In the rows, zero is written as 128.
One turn moves every row onto another: examples first, then more rows asked:
Sipe: [107 162 136  86 123 119 127 138 152 126 134 109 159 119 120 152]
lonan: [135 138 123 166 114 121 126 116 147  98 133 163 131 120 156 109]
Dus: [134 112 147 136 102 123 112 125  98 143 131  98 140 109 104 155]
Resi: [ 98 131 116 100  80 139 114 149 131 148 118 126 157 128 108 121]
feko: [139 129 136 170 107 132 111 128 138 113 140 154 135  98 141  99]
lud: [112 169 142 125 114 153 112 131 141 152 134 141 160 158 119 146]
kila: [129 131 112 154 118 112 135 118 149  92 138 154 120 104 159 116]
livum: [100 106 123 126 124 123 111 143 146 169 123 157 154 141 130 127]
Bavaf: [135 131 138 153 122 131 123 128 148 111 141 133 127  79 150 106]
paz: [130 110  93 107  87  90 119 124 119  95 130 155 127 136 144 121]
ridi: [142 140 130 164  98 131 121 119 146  97 124 150 132 116 142  94]
zekep: [130 108 135 145 119 109 113 120 102 145 148 117 138 118 114 177]
zukat: [ 86 134 106 113 117 143 124 142 138 165 139 142 132 131 144 156]
gizo: [145 169 136 120 123 126 117 121 119  90 134 133 122 167 146 139]
mokev: [139 151 118  95 105 103 120 132 117  73 121 113 130 146 138 124]
zev: [113 131 149 116 130 151 111 142 153 168 115 126 151 131 125 119]
rane: [144 116 149 145 102 116 105 120  99 140 134 116 153 124  98 157]
Nepu: [141 144 134 148 105 136 132 119 150  91 121 130 129 102 143  92]
Kopo: [142 131 142 154 110 121 115 128 145 101 136 138 140  87 137  94]
goz: [136 107 139 151 106 106 107 121  97 141 143 128 154 127 106 168]
volo: [136 139 124 118 117 154 136 117 120 129 136 131  89 136 168 141]
sib: [130 107 137 130 114 102 115 126 101 136 139 103 138 105 111 170]
ririn: [120 133 146 115 128 109 107 135 158 137 119 143 180 145 111 121]
Kofur: [128 150 121 120 118 149 125 130 112 114 129 126  91 151 164 140]
bagir: [101 108 126  97 124 107 116 147 154 148 116 125 159 115 120 121]
Kido: [134 116 110 124  74 149 117 127 107 127 118 142 112 144 143 101]
Dofid: [ 97 138 106 108 106  93 112 137 144 127 136 151 175 147 116 149]
Dafim: [126 130 108 124  90 148 113 137  98 115 115 135 105 152 147 108]
Sived: [136 130 126 102 105 136 134 113 121 158 121 112 134 155  93 150]
Keten: [129 126 113  98 121 114 141 112 130 149 130 121 128 154 106 170]
tos: [110 135 145 112 151 120 120 135 163 153 131 136 154 132 139 149]
Vebub: [151 149 131  91  99 101 129 118 130  77 125 119 137 134 134 120]
Rik: [127 117 107 108 107 120 131 113 119 159 131 133 133 164 102 159]
kofo: [130 132 123 145 116 132 138 124 151  98 130 133 113  88 158 104]
dol: [125 116 110  89 105 117 136 120 125 152 122 107 130 144  98 155]
suran: [121 123  90 111  91 102 113 136 107  89 125 143 121 150 145 119]
Zumo: [140 135 136 167 124 117 113 121 149 105 149 155 139 102 147 111]
Sir: [131 120 124 157 117 112 118 130 144 107 148 150 131  86 154 111]
Vanup: [139 131 120 104 104 114 127 109 125 147 121 127 148 167  90 152]
Mutol: [156 166 146 126 117 126 125 106 129 102 141 146 128 162 146 139]

Rik -> Keten
ridi -> lonan
Where do these go?
feko -> Zumo
Kofur -> mokev
Resi -> lud
Vebub -> Kido
tos -> bagir
zekep -> sib

One turn moves every row onto another: examples first, then more rows asked:
kel: [114 114 123 145 158  92 125 120 163 150  77 129 111 159 100 123 143 102
 155 140]
vidir: [103 124 127 148 153 142  78 128 136 178 113 130 144 145 100 136 117 154
 115 134]
vavur: [122 125 109 169 140 119  81 142 153 177 123 114 120 149  93 136 118 131
 134 128]
Pafep: [ 96 122 147 146 156 119 110 107 163 154  88 144 119 179 115 117 150 110
 130 141]
vip: [ 98  96 142 136 152 127 125 111 130 145  82 153 124 169 124 109 139 118
 114 144]
Sutak: [103 158 128 157 117 121 138 165 109 122 113 159 130 137 121 111 122 135
 163 114]
kekim: [ 97 100 129 134 154 106 136 128 110 140 104 165 169 153 145 124 172 135
 155 114]
til: [ 77 107 117 148 123 150 145 123 137 165 116 143 123 155 110 164 138 158
 186 139]
buzol: [100  90 130 159 153 137 118 122 114 177 112 136 141 122 104 139 107 154
 127 137]
tuz: [119 114 153 151 121  95  79 149 138 150 129 138 113 150 171 147 116 162
 161 121]
nugam: [ 81 117  90 118 122 151 120 137 140 160 109 136 127 172 113 158 130 164
 174 132]
lan: [127 114 138 127 139 109 122 155 135 153  74 122 153 175 148 150 155 179
 147 157]
Buni: [123 100 146 140 127  85 104 153 132 153 110 138 123 135 163 155 105 172
 178 118]
Bub: [112  92 117 157 148  79 147 138 120 140 110 150 145 147 137 124 176 113
 172 109]
zus: [118 105 147 135 123  98  91 157 129 149 117 141 125 144 173 153 104 175
 154 121]
boti: [135  93 138 181 115  95 140 157 133 151 110 114 119 173 154 139 161 142
 141 154]
Bibup: [111 122 112 154 141  80 111 143 145 135 122 140 138 171 133 122 186 103
 164 108]
nasi: [125 115 154 156 121  81  96 149 147 158 121 130 115 142 163 156 114 161
 179 121]
meser: [ 98 169 143 163 123 125 136 157 118 125 113 161 133 137 124 113 123 137
 165 120]
Sovaf: [108 165 122 146 126 113 136 167 120 122 102 153 132 137 116 115 117 135
 168 113]
rig: [103 177 133 154 124 118 124 162 123 130 104 158 135 139 118 117 123 137
 174 116]
Zeka: [123  98 158 170 133  98 147 146 132 162  94 123 148 159 147 149 163 168
 156 165]
gugid: [ 81 101 106 168 106 146 138 131 142 155 137 135 100 163 120 154 137 137
 173 133]
pobut: [ 98 125 121 127 145 105 101 137 126 138 113 153 159 177 147 122 184 127
 146 112]
Mem: [138 112 119 144 120  99 112 172 136 146  96 108 128 188 153 137 156 152
 131 148]
gukud: [ 88 111  82 143 108 148 117 147 141 148 129 127 105 183 116 151 134 141
 163 125]
lod: [119  92 111 179 146 114 121 137 130 174 120 119 119 116  94 134 104 126
 143 129]
loku: [114  81 115 135 157 103 145 121 133 143  73 137 116 153 111 115 128 110
 134 139]

kekim -> Bub
Mem -> lan
Sovaf -> rig
Where do these go?
kel -> Pafep
nugam -> til
nasi -> tuz
vidir -> buzol

One turn moves every row onto another: examples first, then more rows asked:
led: [164 131 123 133 134 130 112 138 115  98 116 116 178 179]
nin: [142 126 134  77 120 142 138 143 101 110 131 145 117 153]
midu: [136 149 135 101 116 135 131 117  90  99 147 122 141 167]
vezis: [ 98 111 120  82 167 162 127 126 113 109 115 155 183 122]
Per: [116  90 114 129 147 130 108 122 129  97 155 147 198 136]
mevu: [150  84 103  81 143 131 121 156 134 111 108 131 183 125]
ded: [123 147 142 137 176 148 120 143 100 111 151 144 151 150]
lesa: [146 133 118 102 120 124 104 127 118 105 126 111 109 154]
Bitut: [155 100 150 102 116 127 132 117 159 127 130 112 152 131]
Pamid: [130 113 167  86 139 138 151 119 132 137 135 123 145 111]
pudi: [131 114 160 111 119 141 133  94 152 123 150 128 161 136]
Dutil: [128 125 114 114 169 126 129 156  92 101 150 104 190 128]
rop: [148 134 127 101 172 141 115 162 114 124  96 119 131 138]
Kinin: [145  83 101  85 149 136 118 164 133 108 107 135 170 127]
Sivo: [101 112 123  79 172 157 122 124 123 114 123 151 180 112]
nuvib: [142 105 160 114 131 111 139 121 131 133 147 102 152 118]
Kovep: [127 117 135 114 129 117 118 127  93 109 152 142 111 143]
mapog: [139 119 134 102 145 169 121 134 128 109 108 175 161 167]
buvu: [109  92 110 136 154 126 101 121 124  94 147 144 189 135]
Tubod: [141 140 161  93 134 150 145 115 149 125 153 106 155 132]
zun: [124 123 130  94 111 134 112  95 105 105 114 142 128 155]
keze: [125 123 116 109 168 120 126 150  99 107 148  98 193 120]
fad: [141 140  96  96 156 159 108 146 148  92 132 107 183 149]
Ruv: [125 100 136 131 152 114 107 118  91 118  93 141 160 143]
Buf: [141 138 101  93 157 159 110 150 153  98 146 114 185 142]

fad -> Kinin
midu -> lesa
Where do these go?
Buf -> mevu
ded -> led
Pamid -> pudi

One turn moves every row onto another: examples first, then more rows asked:
Lisub: [134 134 144 103 108 102 130 122 140 109 115 121  91 110 121  49 105 152
 140 137 123 118 150 129 127 163]
satis: [165 141 111 105 124 143 126 112 110 121  99  98 185 103 123 121  98 121
 105  91 106 115 103 132 124 159]
zof: [160 142 115  96 109 136 137 110 106 152 139 107  92 107 121  96 100 122
  58 123  90 148 101 134 134 147]
zodo: [158 137 120  91 130 125 129  96 105  50  77 112  97 101 117  77  88 128
  97 177 110 117 119 128 126 147]
lop: [148 126 109 114 122 141 142  84  90  65 116 131 108 116 121  94  90 122
 129 164 106 134  62 143 136 142]
zimas: [126 126  90 105 162 136 142 115 133  97 106 101 148 102 122 117  98 141
  83  83 112 141 140 138 128 144]
sol: [146 154 148 104  91 116 139 103 109 112 137 152  99 138 117  70 114 125
 134 133  86 110 118 122 147 149]
zamo: [145 136 104 116 158 127 109 119  98 131 110 119 156  95 113 103  99 102
  68  97 127 146 116 108 130 127]
ponag: [143  99 129 127 137 116 114 134 130  86  92 128 157 109 121  70  88 154
  91 137 162 121 120 124 135 113]
suti: [143 145 123  93 129 145 137 108 122  52 108 130 156 123 114  94 122 147
  87 130 106  89 121 114 134 110]
bedog: [137 159 129  77 110 113 145 118 132 120 113  92 122 130 110  79  72  83
 101  98 112 102 120 144 123 159]
zil: [169 133 111  91 141 126 130 112 100  81 104 126 112 103 120  69  57 125
 128 169 159 143  96 152 126 123]
naram: [169 111  94 119 121 153 126 106 124 101 122 138 154  96 109  80 102 148
 120 121 103 121  68 114 119  99]
gona: [106 138 123 105 131 123 118 101 136 134 133  86 110 117 118  97 101 138
 112 120 147 161 112 149  99 163]
Vizel: [148 140 115 104 122 128 134 113 124 145 143 150  77 114 118  50  99 149
 137 139 120 145 116 124 136 127]

naram -> suti
sol -> Lisub
lop -> zodo
Where do these go?
zimas -> zamo
zof -> bedog

One turn moves every row onto another: examples first, then more rows asked:
tis: [143 131 128  85 135 101 127 149 141 139 128 102  90 100  98 133 146 122
 114 150 138]
veru: [142  84 136 126 125 137 115 111 104 148 134 140 133 131  97 147 123 154
 126 120  99]
muk: [111 181 130  96 162 130 129 147  91 112  95 126 125 127 121 127 124 111
 153 132 130]
Gafa: [128 179 134  81 156 137 127 123 101 109  98 133 111 146 117 133 111  99
 158 143 123]
Variv: [155 115 129 146 127 115 157 140  95 147 125 157 128 151 142 148 110 120
 157 132 145]
gepi: [130 183 141  99 155 131 132 140 112 114 105 121 132 140 136 131 118  90
 172 137 141]
Timos: [ 85 143 147 134 111 125 126 124  89 111 128 126 139 127 133 118 121 121
 129  97 107]
dig: [124 178 113  92 152 115 127 156 115 114 126 117 122 110 110 129 117  98
 140 166 144]
Pafe: [157 153 128  85 149 111 113 145 144 120 120 100  95 116  95 128 132 108
 142 153 148]
Peti: [146 115 117 139 131 115 155 139  78 144 117 167 119 146 127 149 113 135
 139 131 132]
Ger: [114  97 154 119 100 129 113  95 122 129 141 105 133 133 113 131 127 123
 123 100  93]
zok: [155 168 136  87 148 114 129 158 128 118 112 106  97 101 113 129 125 114
 145 151 154]
futum: [140  79 146 136 120 132 108 118 121 146 146 111 155 127 119 133 134 131
 130 113 113]
Nek: [146  88 141 148 125 128 120 132 115 156 143 128 158 120 120 140 128 143
 142 110 121]
morib: [109  98 154 128 104 124 113 107 123 133 141 104 143 126 118 126 132 125
 124  94  98]
ropop: [160 165 136  81 146 120 128 145 131 118 114 107  90 114 110 131 118 109
 149 158 149]
Bopa: [146  77 150 128 116 136 107 104 125 142 145 113 146 140 115 139 130 126
 132 118 109]
Sugu: [135  77 142 124 119 135 105 107 114 141 142 118 142 131 105 137 131 139
 119 116 101]
tineg: [139 123 127 152 126 112 168 141 101 155 133 157 122 151 141 150 117 111
 147 126 139]
Gamol: [152 149 126  93 149 108 117 155 142 121 118  98  99 109 100 126 136 109
 141 148 153]
gede: [104 143 162 134  99 131 125 106 114 114 141 119 144 146 146 124 108  93
 152 107 117]
nazo: [ 85 141 157 130 109 122 119 123 101 119 135 121 149 131 127 124 117 123
 116  96 109]
miva: [150 135 135  91 131  99 128 152 157 142 134 100  99 105 112 134 146 108
 126 152 150]
vipa: [149 152 124  87 152 107 114 152 136 118 116 102  92 112  89 127 134 116
 135 151 146]
kan: [128 119 118 142 127 112 163 138  84 150 127 167 110 148 124 151 120 131
 131 128 124]
Guta: [132 175 120  93 149 117 129 149 123 114 132 117 116 121 113 131 110  89
 149 172 146]
gipog: [ 96 138 151 112 104 134 123  89  97 106 133 135 121 154 120 127 101 110
 133 113  95]
lav: [160  84 148 136 116 140 116 105 129 151 144 133 140 146 114 150 114 128
 150 129 118]
pite: [ 99 134 160 111 105 134 115  94 104 115 137 131 126 154 118 134  99 116
 117 112  97]
gidu: [153 132 136  80 131 105 125 136 152 140 131 106  84 115  99 136 138 110
 121 161 140]
Gad: [152 165 134  81 150 116 126 149 121 117 108 113  90 105 105 129 122 120
 138 153 145]
laz: [156 112 124 132 125 121 154 122  90 141 123 167 111 161 126 157 100 121
 148 139 132]
Besid: [117 100 158 125 100 129 112  99 129 132 146 100 142 134 122 130 126 116
 132  98  99]
Musit: [105 139 173 129 102 129 116 108 126 121 145 117 149 150 140 129 101  97
 135 106 116]
Fedo: [130 175 113  83 148 119 129 144 113 112 126 122 111 117 102 133 110  95
 141 173 139]
Kugo: [143 121 129 137 123 118 164 119  98 150 134 164 102 164 128 158 107 114
 144 138 127]

Sugu -> Bopa
pite -> Musit
Where do these go?
dig -> Fedo
Ger -> Besid
Gad -> ropop
Peti -> laz
vipa -> Pafe
lav -> Nek
gede -> Timos
gepi -> muk
kan -> Kugo
tis -> gidu

One turn moves every row onto another: examples first, then more rows asked:
viro: [119 119 113 118 124 115 118 163 140 146 155 148 171 100]
tuva: [ 95 130 143 127 123 151 134  92 144 137 132 102 130 102]
seku: [138 113 149 131 102 135 132 167 141 118 123 139 102 146]
temum: [120 127 137 117  78 118 147 173 120 126 131 153 140 104]
batin: [148 153 116 137 135 125 122 134  92 158 126 118 140 147]
voli: [144 154 122 149 141 129 117 134  89 145 118 109 137 136]
daped: [116 157 132 130 147 119 112 112 148 104 110 121 118  95]
kudul: [117 122 116 121 125 122 133 167 142 149 150 148 178 105]
Vum: [121 126 127 108  68 123 141 158 117 131 137 153 145 116]
Nal: [105 159 134  94  99 118 153  96 126 132 123 138 124 109]
zudo: [ 88 139 132 114 123 134 135 103 153 131 139 119 154  86]
Bofu: [ 93 139 126 113 127 146 147 106 140 127 125 112 156  86]
fem: [144 148 114 139 131 129 113 126  89 150 125 109 141 143]
gofos: [131 144 102 131 154 105 117 164 132 122 119 141 156 136]
Vugi: [121 116 111 112 128 107 134 165 146 147 149 151 169  96]
Fipun: [133  98 145 123 105 137 144 157 131 118 117 136 102 144]
nage: [141 107 140 116 101 140 135 155 137 118 125 145 100 151]
Mov: [151 151 114 145 138 122 117 132  95 157 117 109 138 134]
tar: [149 120 154 135 132 151 129 141 120 159 139 112 105 134]
lugab: [103 155 125 119 145 113 115 109 153 103 117 133 121 106]
koles: [127 121 133 116  73 116 143 165 120 134 131 149 143 106]
noka: [126 165 129 100 128 127 150  90 124 138 112 129 109 113]
dit: [115 161 129  88 110 113 156 102 134 132 119 149 120  99]
nekug: [130 134 134 107  74 117 152 167 117 139 141 157 137 122]
kufu: [151 107 145 138 135 150 126 131 128 160 137 109 111 137]
vebi: [116 143 149 122 119 121 125 120 158  99 117 132 107  91]
kege: [149 113 145 141 125 155 114 135 128 157 142 107 110 138]
Sipa: [112 166 123 106 119 117 144  86 119 136 117 126 124 123]
lizu: [132 106 150 119 105 144 150 161 130 117 122 137 100 141]
nobol: [125 142  98 127 170 117 125 154 119 127 118 136 159 128]
runer: [107 143 150 118 122 117 123 111 158  98 119 135  98 111]
rini: [145 108 148 143 131 159 127 142 127 155 141 104 123 141]
pom: [132 140  88 121 158 107 112 154 125 124 124 141 158 134]
pidu: [126 138  96 126 158 104 119 153 123 126 113 134 159 129]
fepev: [121 133 119 112 130 111 132 166 136 147 149 154 166  95]
lirus: [104 130 142 113 117 158 149  99 144 131 123 102 131  96]

gofos -> batin
vebi -> dit
Nal -> zudo
Where do these go?
lizu -> temum
kufu -> Fipun

